Families of rows that turns and mirrors carry onto each other, the same ones carrying the whole set onto itself: the rest of each named row's family, in list order
4 families of 8 rows
k326: [ 16 -15   8   2  -8 -18  22 -34   7  -1  -6  19   4   2 -12 -15   1  11
   5  19  -6   0 -18 -23  41 -13   8   1 -11   2 -33  -6 -28 -22]
k452: [ -1   2 -18  -2 -17  -5  12 -21  13  21 -13  26   5  10 -20 -23  13   7
 -18  20 -14 -10   9  -5  32  -9  -2   2 -16  17 -35   5 -41 -18]
k344: [-22   3   6  -4   9   2 -14  16  11 -19  13  -9 -27   5  14   5 -12  22
   1 -10   5 -10 -15  -3 -20   6  -2 -10 -10   7  18 -26  23  17]
k574: [-19  10   6  16   9   6  -8  21  -3  -6  -4  -6   2   6 -23  12  23   0
  10  15 -16 -17   2   7 -14  22 -18   9   4  -1  22 -17  28   8]
k417: [ 23  -2   5   2  -8 -19  40 -20   1  -1   6  10  17  -1  -4 -30   2   5
  -5 -16   8  -2  -4 -14  45   1  31   2  -9   8 -22  -1 -21 -10]
k531: [-11   3 -20 -17  21  14 -12  19   0 -19  -4 -11 -11  15  15  15   6  -1
  -5  18 -14 -10  21  31 -12  11   4  16  -8  17  10   1  29  17]
k868: [ 22 -13   8   1  -8 -17  21 -32   5  -2  -6  21   6   1  -9 -14  -1  10
   5  19  -7  -2 -20 -20  41 -13   8  -1  -8   5 -34  -8 -31 -18]
k919: [ 24  -6   7   2  -9 -21  41 -17  -1  -1  11  13  20  -5  -1 -28   1   7
  -7 -16  12   0  -4 -12  42  -3  25   2  -6   9 -21   4 -25 -13]
k318: [ 17  -8   9   3 -10 -19  42 -17   0   1  10   9  18  -4  -3 -29   4  11
  -6 -16  14   4  -1 -13  41  -1  25   3  -9   7 -20   7 -23 -17]
k111: [  6   3 -18  -3 -17  -6  12 -22  12  19 -13  27   8   8 -19 -24  10   5
 -19  18 -13 -14   8  -3  32 -10  -3   1 -14  17 -34   2 -43 -15]
k11: [-10   2 -18 -16  21  13 -11  21  -3 -19  -3 -10  -9  11  16  16   5   2
  -8  18 -10  -9  23  31 -14  10  -1  16  -5  17  12   4  27  15]
k562: [-21   0   7  -4   8   0 -12  19   9 -19  14  -9 -24   1  15   8 -14  23
  -4 -11   9 -11 -12  -1 -24   3  -7  -9 -10   7  21 -21  21  13]
k794: [-15   2  -1  -3   8   6 -15  20  -5 -17  -7 -14   0   3  12  -2   5  13
   0 -16  12  -5  25  11 -18   4  -2   2 -10   5  34 -12  33  23]
k236: [ -8   7  -4  -5  11   7 -17  19  -4 -18 -10 -13   2   6  14  -4   2   7
   2 -18   9  -9  22  10 -16   6   0   0  -7   4  34 -20  31  30]
k488: [ -7   9   9  14  11   4  -8  25  -6 -10  -2  -2  10   3 -18  18  17  -2
   4  13 -13 -22   4  14 -18  18 -25   9  11   1  23 -15  22   9]
k745: [ 26  11 -14 -19   6 -12   8 -28  -4   4 -28  -9   6   2  -3 -11  12   0
 -12  10   5 -15   2 -27  37 -29  11  -3 -16  -9 -36  21 -22  -7]
k566: [ 15 -18  10   2 -10 -19  22 -30   3  -2  -4  21   6  -2 -11 -13   3  16
   2  21  -3   2 -16 -23  40 -14   3   1 -10   4 -32  -1 -28 -25]
k221: [-14   6  -4  -3  10   8 -16  20  -3 -17 -10 -16  -1   7  11  -5   6  10
   2 -17  10  -6  24  10 -14   6   3   2  -9   4  32 -17  34  27]
k400: [-14   0 -18 -16  19  13 -11  22  -1 -18  -1 -11 -10  12  14  15   7   3
  -7  19  -9  -5  25  30 -14   9   0  18  -9  16  12   6  29  11]
k591: [ 29   6 -12 -17   6 -13   9 -25  -6   2 -25  -7   9  -4   0  -8  10   5
 -18   9   9 -16   5 -25  32 -34   4  -1 -14  -8 -32  27 -26 -11]
k195: [-15   5   4  -6  12   2 -13  15  10 -20  10  -8 -24   6  15   6 -16  16
  -1 -11   4 -16 -16  -2 -21   6  -3 -11  -6   8  19 -28  21  20]
k511: [-13   2   6  -5  11  -1 -12  18   9 -20  14  -6 -21   2  18   8 -17  18
  -5 -12   7 -15 -14   0 -25   4  -8 -10  -5   9  20 -25  19  16]
k186: [ -8   4  -1  -4  11   3 -16  22  -5 -20  -8 -13   4   4  14  -2   1   9
  -2 -17  10  -8  25  12 -19   5  -2   1  -5   5  34 -15  29  26]
k464: [ 16   6 -13 -16   4 -11   9 -26  -3   5 -27 -12   2   1  -7 -12  17   6
 -11  10   7  -8   5 -30  36 -30  13  -1 -21 -11 -34  26 -20 -12]
k493: [-10  14   7  15  11   7  -8  21  -3  -6  -5  -4   8   9 -19  14  19  -5
   9  14 -18 -23   0   9 -14  20 -17   5   9   0  20 -23  25  14]
k411: [ 15  -6   6   2 -11 -18  42 -21   3   2   9   8  14   0  -5 -31   6   9
  -2 -15  10   2  -3 -16  44   3  31   1 -13   7 -22   2 -19 -14]
k671: [ 18   1  -9 -16   2 -15  11 -23  -4   4 -24  -9   7  -4  -3  -8  16   9
 -15   9  13  -9   7 -26  33 -31   5   1 -19  -9 -33  30 -22 -16]
k839: [ 23 -17   9   0  -8 -18  22 -30   3  -2  -4  23  10  -3  -8 -12  -2  12
   1  21  -4  -2 -18 -18  39 -16   2   1  -8   6 -33  -5 -32 -22]
k974: [  1  -1 -15  -3 -17  -9  15 -20  12  21 -11  27   8   6 -18 -23  11  11
 -20  19 -11 -12  11  -4  31 -10  -6   3 -15  17 -33   9 -41 -20]
k964: [-17   1 -19 -15  19  14 -11  20  -1 -18  -3 -13 -13  15  12  13   8   2
  -6  18 -11  -5  23  28 -11  12   5  16 -10  16  10   4  31  14]
k661: [  6   0 -17  -4 -14  -7  12 -20  12  18 -11  27   9   7 -16 -22  10   7
 -21  20 -12 -15   9  -4  30 -10  -7   2 -12  16 -34   5 -45 -17]
k89: [-16   4  10  16   8   3  -7  24  -5  -7  -1  -5   7   2 -20  17  22   3
   5  15 -11 -17   6  10 -18  18 -25  10   7   0  23 -12  26   5]

Same family as k562: k344, k417, k919, k318, k195, k511, k411
Same family as k11: k452, k531, k111, k400, k974, k964, k661
Same family as k488: k574, k745, k591, k464, k493, k671, k89

Families of rows that turns and mirrors carry onto each other, the same ones carrying the whole set onto itself: the rest of each named row's family, in list order
4 families of 8 rows
k948: [ -3   7 -25  26  21  29 -11 -21  28 -20  11  -4   8  29 -10  -8   9]
k609: [ 12  11 -13  10   2   5 -14   0  12  -5   5   2  -7  60  24   3  -4]
k332: [ 11   0 -10  42  27  10   7  -8  17 -27   2  14  17   9  16  -8 -15]
k163: [ -7  -6  13   5  -4 -19   4   6  18  -2   8  11   9  25 -13  22  51]
k114: [-21   6   3  44  -2 -25  -5   4  -8 -10   5   8  11   3   0  13   6]
k730: [-25  13   9  40  -4 -15   8 -13  15 -13 -11 -26   9  28   0  30  20]
k538: [ -1  -7 -22  30  24 -20  15 -25   3   9 -23 -11  17   2  -5  21 -17]
k313: [ 43 -10 -17  -7   9 -16   2 -15  -1  -7  17   2 -15  22  10  -9  10]
k842: [ 15 -25  11   0  10 -31  25 -27  -8 -20 -11   0  34   9  -9  26  14]
k151: [ 11 -22  -4  -9  13  -3  15 -19  13  18 -24  -7  28  28  -4  36  23]
k398: [-26   2   3  15  -7 -20  20   4   1 -31   1 -18  -9  19   4  23  11]
k179: [ -6  20 -12  11  20  20  12  -6  17 -29  15   5 -11  27  -6   0 -11]
k524: [  1 -22  17   9 -10 -14 -13   1  25 -11  -4 -18  27  21  -7  29  38]
k421: [ 10 -17   4 -11   0 -35 -16   3  21 -23 -11  -7  19  16   1  35  28]
k742: [ 25 -10 -16   1  15  24 -18 -23 -11 -14  15   0  27  -1   4  -6  11]
k371: [  2  11  -6   4  11  19   6  -1  11 -33   2  24   7   7   5 -11 -10]
k169: [ 21 -14   9  19  19 -20   3 -49   7 -10 -19  -9  32  24 -20  28  18]
k917: [-13  32   1  19  17  -8  10 -25  -9  -6  -8 -10  19  14 -21  29 -13]
k143: [ -4 -18 -17  -2   3 -10  -6  -2  18 -26  17  -3  21  51   5 -23  13]
k72: [-29   3  -2  11 -10 -32   7   2   0 -22   5 -12   6  -3  -8   1  16]
k682: [ -3  16  -9  21   5 -18  24 -22 -21  -7 -24   2  19  16  -8  18 -17]
k870: [ 40   2 -22   7   8  -9 -22 -16  10   9  10 -32  18  41   2   3  21]
k194: [-17  11 -13  15  19 -20   1 -23   3 -12 -10 -17  46   3 -27  24  11]
k92: [ 36   2 -17   8  27  18   5 -18  15   8  -7 -23  16  -4  19  11   8]
k770: [ 12   7  17   0   1 -38   9   7  20  -9 -14   0   1  19   3  42  13]
k203: [ 30  14   4  22  20  28 -13 -42  -5  -7   5  -6  17  13  -1   7   2]
k910: [ 45  14  -6  29  11  22   8 -26  -2  -6  -2 -10  -3   5   6   6   5]
k857: [ -1  14 -12  14  12 -18  -5   9   9 -18  23  22  21  44   6 -15  16]
k254: [ 23   1 -14  -7   6  -6   8 -12   3   9  17 -20  13  41  14  -4  46]
k656: [ 30  -6   0  17  17 -12  14 -26  22   1 -27  -5  24  33 -25  40  10]
k80: [  4 -13 -18 -10  -2  -8 -12   6   3 -31  10  -3   4  49  25  -1   7]
k623: [ 43 -12 -21  -1  15 -20 -26 -31  12 -11   7 -16   7  23   0  -1  25]

Same family as k80: k398, k179, k421, k169, k917, k203, k623
Same family as k742: k948, k609, k730, k313, k842, k194, k770
Same family as k151: k332, k163, k114, k538, k92, k857, k254

Families of rows that turns and mirrors carry onto each other, the same ones carrying the whole set onto itself: the rest of each named row's family, in list order
3 families of 6 rows
k885: [ -8  12  -8  23 -14  31  35 -16]
k248: [  2 -20   1  30  11  34   4 -37]
k482: [ 14 -21  29 -12   3  15  -3  -8]
k988: [  0  -4  27  -5  21  21 -14   0]
k225: [ -7  22   9 -11   9  30   5  13]
k958: [ 11 -22  -4  27  -5  34  28 -28]
k212: [ 19 -16  19   5  30  10   4 -24]
k270: [ 10  18 -15  17   7  31  34 -28]
k819: [  3  22   4 -20   7  24  11   8]
k275: [ 22 -14   9   7  31   6  15 -13]
k837: [ -7  11  25 -16  -6  13   4   2]
k628: [-16  17 -13   4  -5  52  11  -5]
k282: [-18  16  -4   5 -13  50   2 -17]
k705: [ -5  19  12   3 -20  43  15   1]
k83: [ 10 -30   9   9  10   4  18 -28]
k753: [ 10 -18  -4  21  14  29  10 -46]
k822: [ -6 -16  20  -7  12  25 -18  -2]
k596: [  4   7 -22  15   4  38  29 -33]

Same family as k248: k270, k819, k275, k282, k822
Same family as k628: k988, k225, k212, k753, k596

